One hidden turn or mirror swaps the rows below in pairs. Which row is each named row swapped with?
Q766: [  1  -8   5  -5  -2 -38  14  -5 -26   1  14 -27   8 -19 -35   4  -1]
Q60: [ -3  -1  11  -2  -8 -19   3  33  41  -9 -10 -19 -28  -2  -1   6  -4]
Q95: [ -2   5   5 -33  -4  17 -13  -1  25 -12   1 -26   1  23 -43  -2 -32]
Q696: [  0 -20 -14   5  11 -29 -16  35  21   0  18  28   0  11 -17   9  -7]
Q922: [ -4 -27  12   5   4  -3  24 -17 -15   3  31  -3   9   4 -11  -4  35]
Q224: [-17  17  16 -22  11  33  -2   7 -11  13   6   2  12  21  31  -8  12]
Q814: [ -9 -31   6  15 -17   3  20   7   7 -28  14  -5   7  15   0 -13 -40]
Q271: [-16   0 -13  16  13 -13  -3  17  11  -6  10  25  39   2  -7   6  13]
Q653: [ -4  -7  10 -13   2   3  35 -26 -32 -11  20  -3  -8  -7 -17   1  17]
Q550: [  0   2  18 -46  12  19   3   2  14  -5 -13 -31  -2  30 -39  -3 -14]
Q14: [ -3 -18  13  11  12  -9  11  -7  -4   4  -2  21   0   2  39 -18 -31]
Q523: [  7 -11  -9  -7  -6 -38  12  23 -18  15  17 -11  30   0   8 -17   6]
Q240: [ -6  24 -17  -9   5 -17 -34   4   3 -10  22  22 -14   1 -22  20  -1]
Q860: [ -5   4  18 -12   0  36 -28   4 -22   4  23   2  -5  22  29  -2  -6]
Q303: [ 20 -29  10   5  18 -15  30  -4 -29  14  -9   4 -16 -10  -5 -16   9]
Q362: [  5  -7   4   0  30 -28 -28  34   5   3  -2  25 -18  -9  -9   1 -31]
Q794: [  3  -1  17 -37 -15  14 -10   0  17   3   6 -37 -15  23 -40  -7  -4]
Q177: [ -7  18  22  -8  12  28 -17   3 -15   2  -8  -3  -1  28  37  -7   7]
Q856: [  1 -19  -1   1   6 -40 -10   7  19  16   2 -24  19   1 -37 -19 -25]
Q223: [-10  17  18 -22  25  31 -22  15 -19   6   5   1  17  27  26   1  -3]
Q82: [ -4 -22  -4   6   1 -16  43  -1 -27   1 -23  -4 -17   9  -4 -19  -5]
Q947: [  9  16   6  22 -13 -25 -24  12  -8  20 -19 -24  -3  -3   1 -18 -14]
Q494: [ -5   4  -3   1   2 -25  -1   3  -5 -20  12  32 -16  -4  21  22 -24]
Q180: [-17  -4 -30  14   7 -30 -19  37  -6  -1   5  14   7  17 -17   0 -16]
Q370: [ -7 -34  28  -6  13 -22  40  19  -9   8   7  -6   7 -11  -8 -13   2]
Q48: [ -8  21  22 -10   2  31 -13  -5 -24  13   5  -7  14  13  32  -9   0]
Q385: [ 18  -7  -3   5  24  -5  20 -21  -9 -11 -34   8  -9 -12 -31 -11 -10]
Q702: [  2  -1  16 -31   7  13  -5  -6   5  -1 -10 -33 -14  39 -45 -21 -20]
Q155: [ -9  -2  15 -35  10   7  10  16  11  -3 -36  29   3  30  -2  10   4]
Q267: [-16  -1   8 -29   7  24 -15  -1  16  -2  -2 -32 -17  29 -37 -14 -29]
Q32: [ 16  -5   7   3  26 -13 -34  21   6  22   8   8  17 -16 -19   6  18]
Q849: [-30  14  22 -11   6  29 -16   4 -12  18   8 -14   5  25  27 -14  -1]
Q599: [  0 -25  10  20  24  14  -9  23 -32 -10  16 -28  -4 -16   5  -8 -14]
Q958: [ 15   2 -12   1  18 -15 -33  -9  14  -6   5  25 -35   7 -22   7  -5]
Q508: [ -5  -7   6 -27   7  16 -13   7  16 -18   0 -38   3  32 -47  -5 -14]
Q64: [ 26 -18 -21 -16   7 -27   7   8  -4 -17  -7  14 -19   4  -1 -12 -42]
Q885: [ 19 -37  22 -13  19  12  26  -7  17 -15  -2  22 -12  -8  -8   2  -3]
Q991: [-20  12  19  -8  10  24 -21  15 -11   8  14   5  11  42  29 -13  -1]
Q821: [  0 -14   6 -21  31  15 -18  19 -37   8 -16  -2  31  16 -37   1  -4]
Q817: [  0   3  -1 -41  18  24 -15   1  11  -3  -4 -23  -8  23 -48  -6 -22]

Q180 pairs with Q82
Q814 pairs with Q947
Q702 pairs with Q991
Q653 pairs with Q240
Q32 pairs with Q885

One hidden turn or mirror swaps the rows below in pairs. Which row is each named row swapped with?
Q918: [-15 -13  -3  -5   1 -17  35  21   4 -15 -28  -6 -12   3   3  -5  -3]
Q672: [ 26   8 -16   3  12 -19   7  -5  -5 -23  43  18   8  19  12  44  13]
Q741: [-17  -1   4  17 -34 -11  19   8 -26 -13 -12 -26   1 -17 -25  16  -6]
Q525: [ 20  10  11  14 -18 -10   2 -24 -10  12 -12  22  -2   8  24  34 -33]
Q510: [  3   8   1   3 -19  11  -9  38  -8 -22  38   0 -29  -5  -4   3  13]
Q997: [ -3  25  23  29 -22   4  23 -24   5 -13  43 -31 -12 -20   5  -2  -3]
Q228: [ 20   7  -6 -19  26  -7  15  -4 -14 -14  41  17   2  13  -6  50  11]
Q94: [  7  17  -7   9 -20   7 -14  32  -9 -22  40  -4 -21   2   2  -2  14]
Q600: [  1  13  -1  -7   5  11  -5  40 -11 -21  23  -2 -32  -8  -2   2   9]
Q646: [ -6  16   0 -22 -12   9 -12 -27  20  -3  16   4  10 -27   8  40  10]
Q675: [  2 -21  20 -13 -23   0  40 -16 -11  11  24   8   2  30 -17  37 -21]
Q840: [-16 -15  -9   8 -15 -20  32  25   1 -12 -23 -10 -10   0 -10  -1 -12]
Q729: [ 35   6   0  11   9 -16   6 -15  10 -22  46   7   2  16  19  44  15]
Q745: [-12 -17  11  -7   3  12  19 -14   2   3   7 -48  11   5 -26   5  16]
Q323: [-13  -1  29  -5  24 -12  28 -16  11   9   2  17  -9  23  17 -11 -20]
Q386: [ 20   3   7   7  -3   1  -5 -11  54   9  15  -1  21   0  11  19  12]
Q438: [  6  17 -10   5 -22  13 -16  28 -12 -16  39  -8 -21  -1  -7  -8  12]
Q827: [ 18  11  12  23 -13  -9   6 -21  -2   8 -23  17  -1  10  28  19 -31]
Q812: [ 21  18  -9  26  10 -10 -10 -17  32   6   3   2  30  17  -3  16 -20]
Q331: [28 -1 30 11 -7  0  3  0 38 19 34 -9 15  0 18 27 -3]
Q864: [  5   9  23  26 -33  -9   8 -24 -31  -6   8 -33  10 -11 -27  14  -2]
Q139: [  9  27 -16  12 -17   1 -18  19  -5 -19  36  -3 -12   2  -7 -17  13]
Q526: [  0 -20  26 -26 -12   4  37 -12 -14  11  27  -3   6  31 -24  24 -11]
Q900: [ -7  -6  31 -21  11  13   4 -45  18   4  24   5  -8   7  17  16   0]
Q19: [ 22   5 -12 -10  21 -16  11 -10  -6 -16  36  22   5  14  11  51  13]
Q546: [  9 -13   4  -8 -17  -5  36 -13 -16  12   9  23  -3  31  -9  36 -30]
Q147: [ 13  29  35  15   5  -8   1 -35 -23  20  26  -7  16   8 -17   2 -13]
Q686: [ -1  12  15  26 -34 -16   2 -11 -34 -13   0 -27   4 -20 -26  18  -3]
Q7: [ 26   5  -7   5  18 -27  11 -10   2 -25  37  20   6  15  15  48  11]
Q597: [ -6  34  -9   9 -12 -17  18 -13  17  -6  21   3  16 -27 -14 -21  13]
Q769: [-13  -2   6   0  28 -26  -8  -1   3   5   6 -36   5 -12 -14 -18   5]
Q858: [-15 -22  -3   3   4 -23  32  24   9 -18 -21 -14  -2   8   2   0  -6]
Q161: [ -2  14   1   2 -11   7 -15  38 -13 -18  35  -7 -25  -4  -5  -4  12]
Q983: [ -9 -25  15 -15  -5  15  27 -20   0   5  22 -37   8  11 -28  12  13]
Q466: [-11  -7  14  -2  22 -21  28   2  18   3  -8  15 -11  18  13 -17 -18]
Q178: [  9  13  10  28  -2  -1  -5 -21   6   4 -29   7   0   3  26  29 -20]
Q976: [ -8 -18  20 -25 -18   8  38 -16 -13   8  32   2   6  33 -17  15 -13]
Q713: [ -1  20  23   2   8 -41 -15  15   0  15  38  -8   2 -27   1   5 -16]
Q832: [ -2  20  27  27 -20  -9   5 -29 -38   8  20 -25   8 -10 -24  11  -6]
Q47: [ 25   4 -22  -6  18 -24  14  -3  -7 -16  38  23   7  13   3  45  11]
Q560: [  8  17  12  26   2  10   1 -18  12  -9 -25 -25  -2 -16  24  14   6]
Q293: [  8  -4  18   3 -15 -11  22 -14 -13  16  -2  25   3  20  11  41 -39]
Q144: [-12 -15   2  14 -25 -15  32  23 -14 -20 -15 -19 -18  -4 -21  13  -7]
Q716: [  1  27  15  10 -10 -24  20 -12  16   7  49  -9   8 -20  -5 -21  12]

Q812 pairs with Q997
Q466 pairs with Q983
Q510 pairs with Q47
Q900 pairs with Q769
Q386 pairs with Q716

